One vector is turned by the same rotation once a tick. Each row is the vector after some number of ticks, and that number follows the row.
The counts run from 0 to 531.
[-12  -6   3  13  16 -10   6  17 -19 -11  15  12  17  -8 -12  -8  22 -21
   4   5  11  -2  24 -17 -18   5  24  13 -12  -5   0 -17   1   9  -3 -32
   2   8  15   0 -20   1  -2 -14   9   7  -2 -22 -25 -26  -6   0 -21 -27
   3  12  41  22 -17 -14 -11  20  -7  -5 -20 -13   8   1] : 370
[-12   3  17 -10   7 -12  32  16 -21  -7 -20  19 -12   9   7 -22   9   1
 -14 -23  -4   6 -14   1  15  14  21  -1 -29  -7 -16  -9 -10  19  25   3
 -25   1   7  14  16  -1 -27  -9  -2  -9   4  12   1   8  37 -13 -22   8
 -19  10 -15  -9  15   3  27   1  -1  -9 -11   3  -3  29] : 378
[-20  12  13 -19  18 -15  18  19  -4  -5  37  10 -18   6   3   0  29  22
   9 -26  -7 -14   2   6 -20  12  -7 -18  -7  10  -3   3 -13  23  17 -10
   2  -7  13   5  24   4 -26 -17   4  15 -18   3  20   0   3 -12 -18  -8
  28  12 -14   6  -7 -14   0 -20 -11 -12 -17  -4  25  -6] : 460
[  8  -1   8 -20  -4  -9  21  24 -23   6 -20  14   9  -8 -20 -12 -17 -16
  -2  -5   7  -8  10  15   6  17   3  -8  -5   9   2 -18 -10  17  -5   0
 -42   0 -18  12  -6  13  -7  27   2  13  -2  16   0   4  20 -20   2  28
 -23  -6  26  14  -9   9   0  39  -3 -15 -22 -15   2   4] : 502
[  1  11   3  -5   6 -12  28   5 -22 -16 -17  14 -11   2   6  -9  13   5
 -14   4   0  20 -14  27  15   4   6   1 -29   8 -17 -10 -26   6  40  -8
 -19   4   7   9  21 -12 -12  12  -5  11   7  24  -9  12  42  -8   0  13
 -26   4 -22 -14  20   6   8 -13   8 -16   2  -4  -8  20] : 33
[ 11  14  -8  -5  10 -13 -11  22 -11   8  19  -4   4  -8  -3   7   1   7
   3  15   2   3   1  23 -29  -6 -36  -3  17  19  -3  -5 -13  10  -3 -24
  -1   2  -8  -2  12  30  15  27 -25  35 -15  21   2  -3   3   8  16  21
  -2   4  -6   6   7  12 -18 -12 -33 -27 -19 -20  11 -14] : 13
[-13  -9  15   5  10   9  19   9 -32  -9 -14  16  -6   8  10 -24  16   9
 -10  -3  15   4  -9   0  18  18  33  23 -36  -3 -29  -9 -18   6  30  10
  -2  13   7  10  11   2  -8 -10  -7 -15   7  -5 -15  14  18 -12 -14   3
 -15  18 -13  -5   8  -9  23 -12 -10  -4  -5  24 -10  26] : 1
[  0  10  13 -20  19 -16 -35  12 -16  17 -29   5  19 -20   6 -24  13 -12
   3 -18  -8   8 -16 -13  22  -6  -2 -10 -21  -4 -14  -5 -15  16   1 -16
 -27  19  -2  25   0   6   5   7 -32  -5  -5  -3  30  -3   7   4   4   8
   3 -10  -7   4  14  15   6 -20 -14   6 -19 -16   5  26] : 480
[ -5  28  13 -19  12 -21 -30  11  -1   6 -20  14   8 -18   7  -6  23 -10
  -1 -17  -6   5 -13 -17  -1 -25  -3 -13 -10  -2 -21  10 -19  24   2 -21
  -5  24  -1   6   9  -1  20   5 -29  28  -3   7  17 -15   2   3  -8 -11
  10  -5  -7  -3   2  19  -3 -33 -14  14 -24 -22   9  13] : 483
[  1  -8  -6   7  23 -19  -7  20 -26   3  41  -7   4  -4   1  -2  18 -14
   8  21  -1   1   9  -4 -30  11  -8  11  -9   4 -10   9  -4  17 -18 -29
  12  -1  10   9  -6  30  -7  -4  -7  -2 -22  -5  -1 -29 -14  15  14   4
  33   1  22  35  -6 -11   3  -6 -19 -31 -14   0  18 -13] : 18
[ -8  -3  11  -5  -2  10  17  19 -29 -16   5  26   4 -15  12 -28  28   4
   3  -1  25  15  12 -11 -10   6  20  -5 -29  11 -25  -1  -7   6  15   2
  10  29   5 -16  14 -24  30  -5  -1  23   0  -2 -11  12  -8 -11  -2 -15
  -9   0   6  10 -20   3   2 -27 -19   6   4  24  -1  -3] : 286
[ -3   5   4   2  11   1 -47  22 -16  11  -7   0  21 -12   1 -17   6  -3
   1   1  15  -6   1 -21  -8 -13   2  19  -6  -3 -30   2  -8  12  -9  -7
  14  28  -4  12  -4  30  28   4 -36  13  -3  -8  -1  -9 -18   4  -8   0
   6   0   7   4  -3   8  -5 -21 -45  10 -34   0  -4   9] : 452
[-18  -6   8  -5  20   1  17  12 -20  -7  47   8 -11   9   1  -1  35  17
  12   0  17 -12  11   2 -24  24   6   2 -15  12 -10  -1 -15  11  17  -5
  13   1  19   1  14   7 -18 -26  12   8 -15 -18   2  -4 -11 -12  -9 -13
  30  15   5  14 -17 -30   0 -18 -13 -16  -7  14  15  -5] : 83
[  8  -5  18  10  30   3  16  18 -27   4  15   9 -12  12   2 -24  15  29
 -11 -20   5  10   6  17  -1  24   9   8  17  34   2 -34   9  -2  12   3
  -4   2   6 -11   6   7   8  15 -27  21   5   0   5  18   8  -6  -6  14
 -26  11 -21  -2   3  -5 -19   3 -29  -3 -16  15  11  -9] : 292
[-10   4  10 -25  16 -21  35  22  -8  -7  39  15 -18   9   1   0  31  10
   6 -19  -5  -8   8  14 -18   7  -4 -23  -3  15  -5   7 -17  22  21  -9
  -6 -13  12   1  19 -12 -24 -17  10  15  -9  14  10  -9   9 -18  -9  -7
  27   6  -3  12 -16  -8  -2 -16  -1 -21  -4  -5  26 -15] : 462
[ -6   8  20  -7  28 -17  -4  25   1   3  -2  12  -3  22   1 -12  22   2
 -16 -38 -13  -7   2 -15  -2 -14  15   0  20   1 -18  -2   6  22   2 -17
   0   2  10   6  -6   4  -1 -21 -25  12  20  11  -1 -15  14  -2 -46 -12
   4  10 -10 -14  -3  12  -7  -9 -18  11 -31 -18  16   5] : 172
[  7 -22   7 -17   5  -1  30  38 -21   5  13   8   7  19 -19 -25  -1   0
   6 -14  12 -16  23   4  13  20   4  -7   7  10  -8 -14   8  11  15   4
 -30 -19  -3  13  -8   2 -19 -18   4 -10  16   9  -6  10  12 -27 -12  12
  -6  -1  22  14 -20   1  -8  30 -19 -19 -10  -7   6 -10] : 498
[-22   2  23  -6  11 -11  24  12 -14 -10  -9  24   2   1 -19  -7  17  -3
  -4 -28   6 -12  12 -14   3  18  38  -2 -16  -2   2 -23 -11  20   8  -6
 -21  14  11   6  -6 -11 -12 -13  15   7   1 -15  -4  -8  14 -21 -34 -20
  -3  14  31   6 -19 -17   0  25   9  11 -28 -11   3  18] : 26
[-17   3  18  -4   6 -12  38  16 -18 -12 -17  19 -12  10   9 -17   9   3
 -13 -27  -6   4  -9  -2  13  20  30  -1 -26  -8  -4 -16  -6  19  24  -2
 -21   1  12  17   9   0 -27 -11  -2 -12   1   6  -2  10  35  -4 -26   5
 -20  13 -14  -7  14  -5  24   7   0  -6 -17   2  -1  29] : 377
[  5  -5   2  -3  18  -5 -48   4 -29  13 -14  -5  19 -16   8 -22  17 -10
   0  19   9   5 -15  -8  20  -3   4  19 -28  -2 -37   2 -22   9   4 -11
  -2  24   0  21  -2  17  15  11 -33 -13   0  -8   5  -6  -7   5  13   9
   9  -2  -1   7  14   4   6 -31 -17   1 -10  -2  -6  25] : 102
[ -4   5  11  10  30  -6 -27  10 -15   3   1  10  18 -12   6 -22  42   4
   5 -12   8  11   1 -17  -2  -9   7   7 -10   8 -19 -11  -8   4  16 -29
   6  22  22  -3  -8 -16  19 -11 -26  12  10 -19  -2 -10 -13  11 -14 -31
   7   7  -5   1  -1   0 -23 -31 -21  19  -8  -4   3   9] : 515
[  4   9   6  -9   1 -15   8   2 -25   2 -27  10   0 -25 -12  -1 -15 -25
  -6  15   5   5  -6  18  -1  12   5  -1 -28   4   1 -20 -27  16  -6  -6
 -29  13 -15  10   2  19  -1  40  -6  21 -16  11   6  -3  21  -7  17  32
 -21  -3  22  12   4   4  10  17   2 -17 -21 -14  -3  16] : 505
[ -1  -9   7  -1  30  -2 -15   6  -8   2   2   5  -3  23 -13   2  25   2
 -15   2  14 -18   7   4  12  -8  14  24   7   4 -48   3 -32   7  27  -4
  12   2  13   1  -2  10   2 -14 -13  17  32   4 -22 -13   4 -26 -32 -17
  14  16   1 -10 -15 -14 -13 -13  -1   7 -20 -11  -3   3] : 205
[-16  13  23 -23  -3   0  12  26 -22   1 -13  28   7 -22   7 -29  13   1
   8 -40   7   0   2 -20  -3  11  21 -25 -22   6   0  -4   0  25  -8   4
 -17  30  -8   1  13 -12  17   6  -5  21 -15  -6  21   6  -2 -17  -5  -1
  -5  -7  12  16 -20   7   7 -10 -21  13 -24   8  10  10] : 254
[  1  -9   6   9  10   1  32   4 -24 -23  -4  20  -2   3 -13  -5  16  -7
 -13  17  26   9  17  22   3  13  26  17 -19  13 -14 -25 -24  -3  29 -12
  -9   8  12 -10  -3 -16   5   6  11  22  15  -2 -30  -6  19 -19 -12 -12
 -21  11  26   2 -12 -14  -7  17  13  -5   0   1  -7   4] : 60
[-14  17   4  -5   4  -4 -18  16  -4  -1  14   3  -4  -8   2  14  14   1
  -6   6   9 -10  -3  -7 -39 -10  -4   8  -5   4 -20  14 -31  22  -9  -8
  28  22  -3  -3  18  35  15   5 -12  38 -21   2  -3 -14 -13   0  -9  -1
  25  10   3   7  -9 -10   1 -27 -25  -8 -32   0   9  -6] : 78
[ 21  -6  -5   1   8 -17   0   9 -28  -3 -16   2   9 -10  10 -25   2 -22
  -9  23  -1  29 -10  19  18  -1  -9   5 -24  -1 -22  -3  -8   8  20 -28
 -23   0   1  15   1   2   2  16 -21 -11   3  23 -10   3  32  12  21  20
 -24  -9  -5   5  26  24  10  -9  -9 -27   7 -11 -10  12] : 445
[ 12 -26  -1  -9   4  -9  42  27 -31 -11  28  12  -7  20  -2 -16   9 -19
  -4  13   7   2  21   8  -1  15  11   1  -7   5 -28  14  -1  16  12  -3
  -7 -17   3   1  -5  -1 -13 -11  11   0  13  22 -23  -7  18 -19  -4   9
   8  -1  23  19 -19  -2  16   8  -4 -35   4   7   6 -23] : 119
[ -3  18  18  -5  23  -6  28   7 -22 -14   3  27 -26  -5  11  -3  25  10
 -17 -12  -3  21 -10  16 -17  11  17  -9  -4  30  -6 -10 -19  12   2  -1
   2  19   5 -20  23 -10  15  30 -15  51  -9  10  12  -1  12  -6   1  10
 -13   8 -13  -1  -1  -4  -5 -18   0   3 -12  14  11  -4] : 259
[  2 -21  11   0   6   9  17  24 -33  -6  -3  19   3  14  11 -38  12  -1
 -11  -8  13   8   4 -10  21   5  26  12 -21  -2 -41   6   2   8  18   9
  -2  11   3   6   2  -5   8 -18 -13 -10  21   7 -23   9  14 -12  -9   5
 -17   3  -3  -1  -3   6  18 -12 -23  -3   0  26  -7  10] : 349
[ 17   3  -8  -1   4  11 -29  17 -16   7   5  -4  12 -11  -4  -8   4  12
   1  28  28  -1   9  18 -11  -8 -20  16   0  20 -28 -10 -20  -6  14  -3
   6  15  -8  -2   8  16  32  21 -31  31   0   7 -13  15 -10  -7  10  12
 -10   1  -5  -1   1   6 -25 -24 -40  -9  -7  -3  -8  -6] : 388
[ 24 -10  -8   1   9 -12 -22  17 -29   6 -18   2  20 -12  13 -26   5 -27
  -7  25   6  22  -7   1  20  -9  -4  12 -18  -2 -34   7  -8   5   7 -22
 -13   7  -3  15  -9   6  16  13 -30 -10   8  16 -15  -6  12  12  19  16
 -13  -8  -1   6  21  28   5 -20 -24 -18   1  -6  -7  11] : 447
[ -7  -5  10  -7  26 -22  -7  28 -17  14  38  -1   7  -3   1 -16  22  -2
  18 -14  -9  -6   8 -11 -20  18 -16  -9   3  11  10  -5  13  15 -11 -27
  -5  -7   7  15  -7  17 -17 -11 -12 -11 -20 -13  24 -13 -11  11   3   1
  26  -2   6  31  -6   0 -11  -2 -28 -18 -20 -11  28  -5] : 396
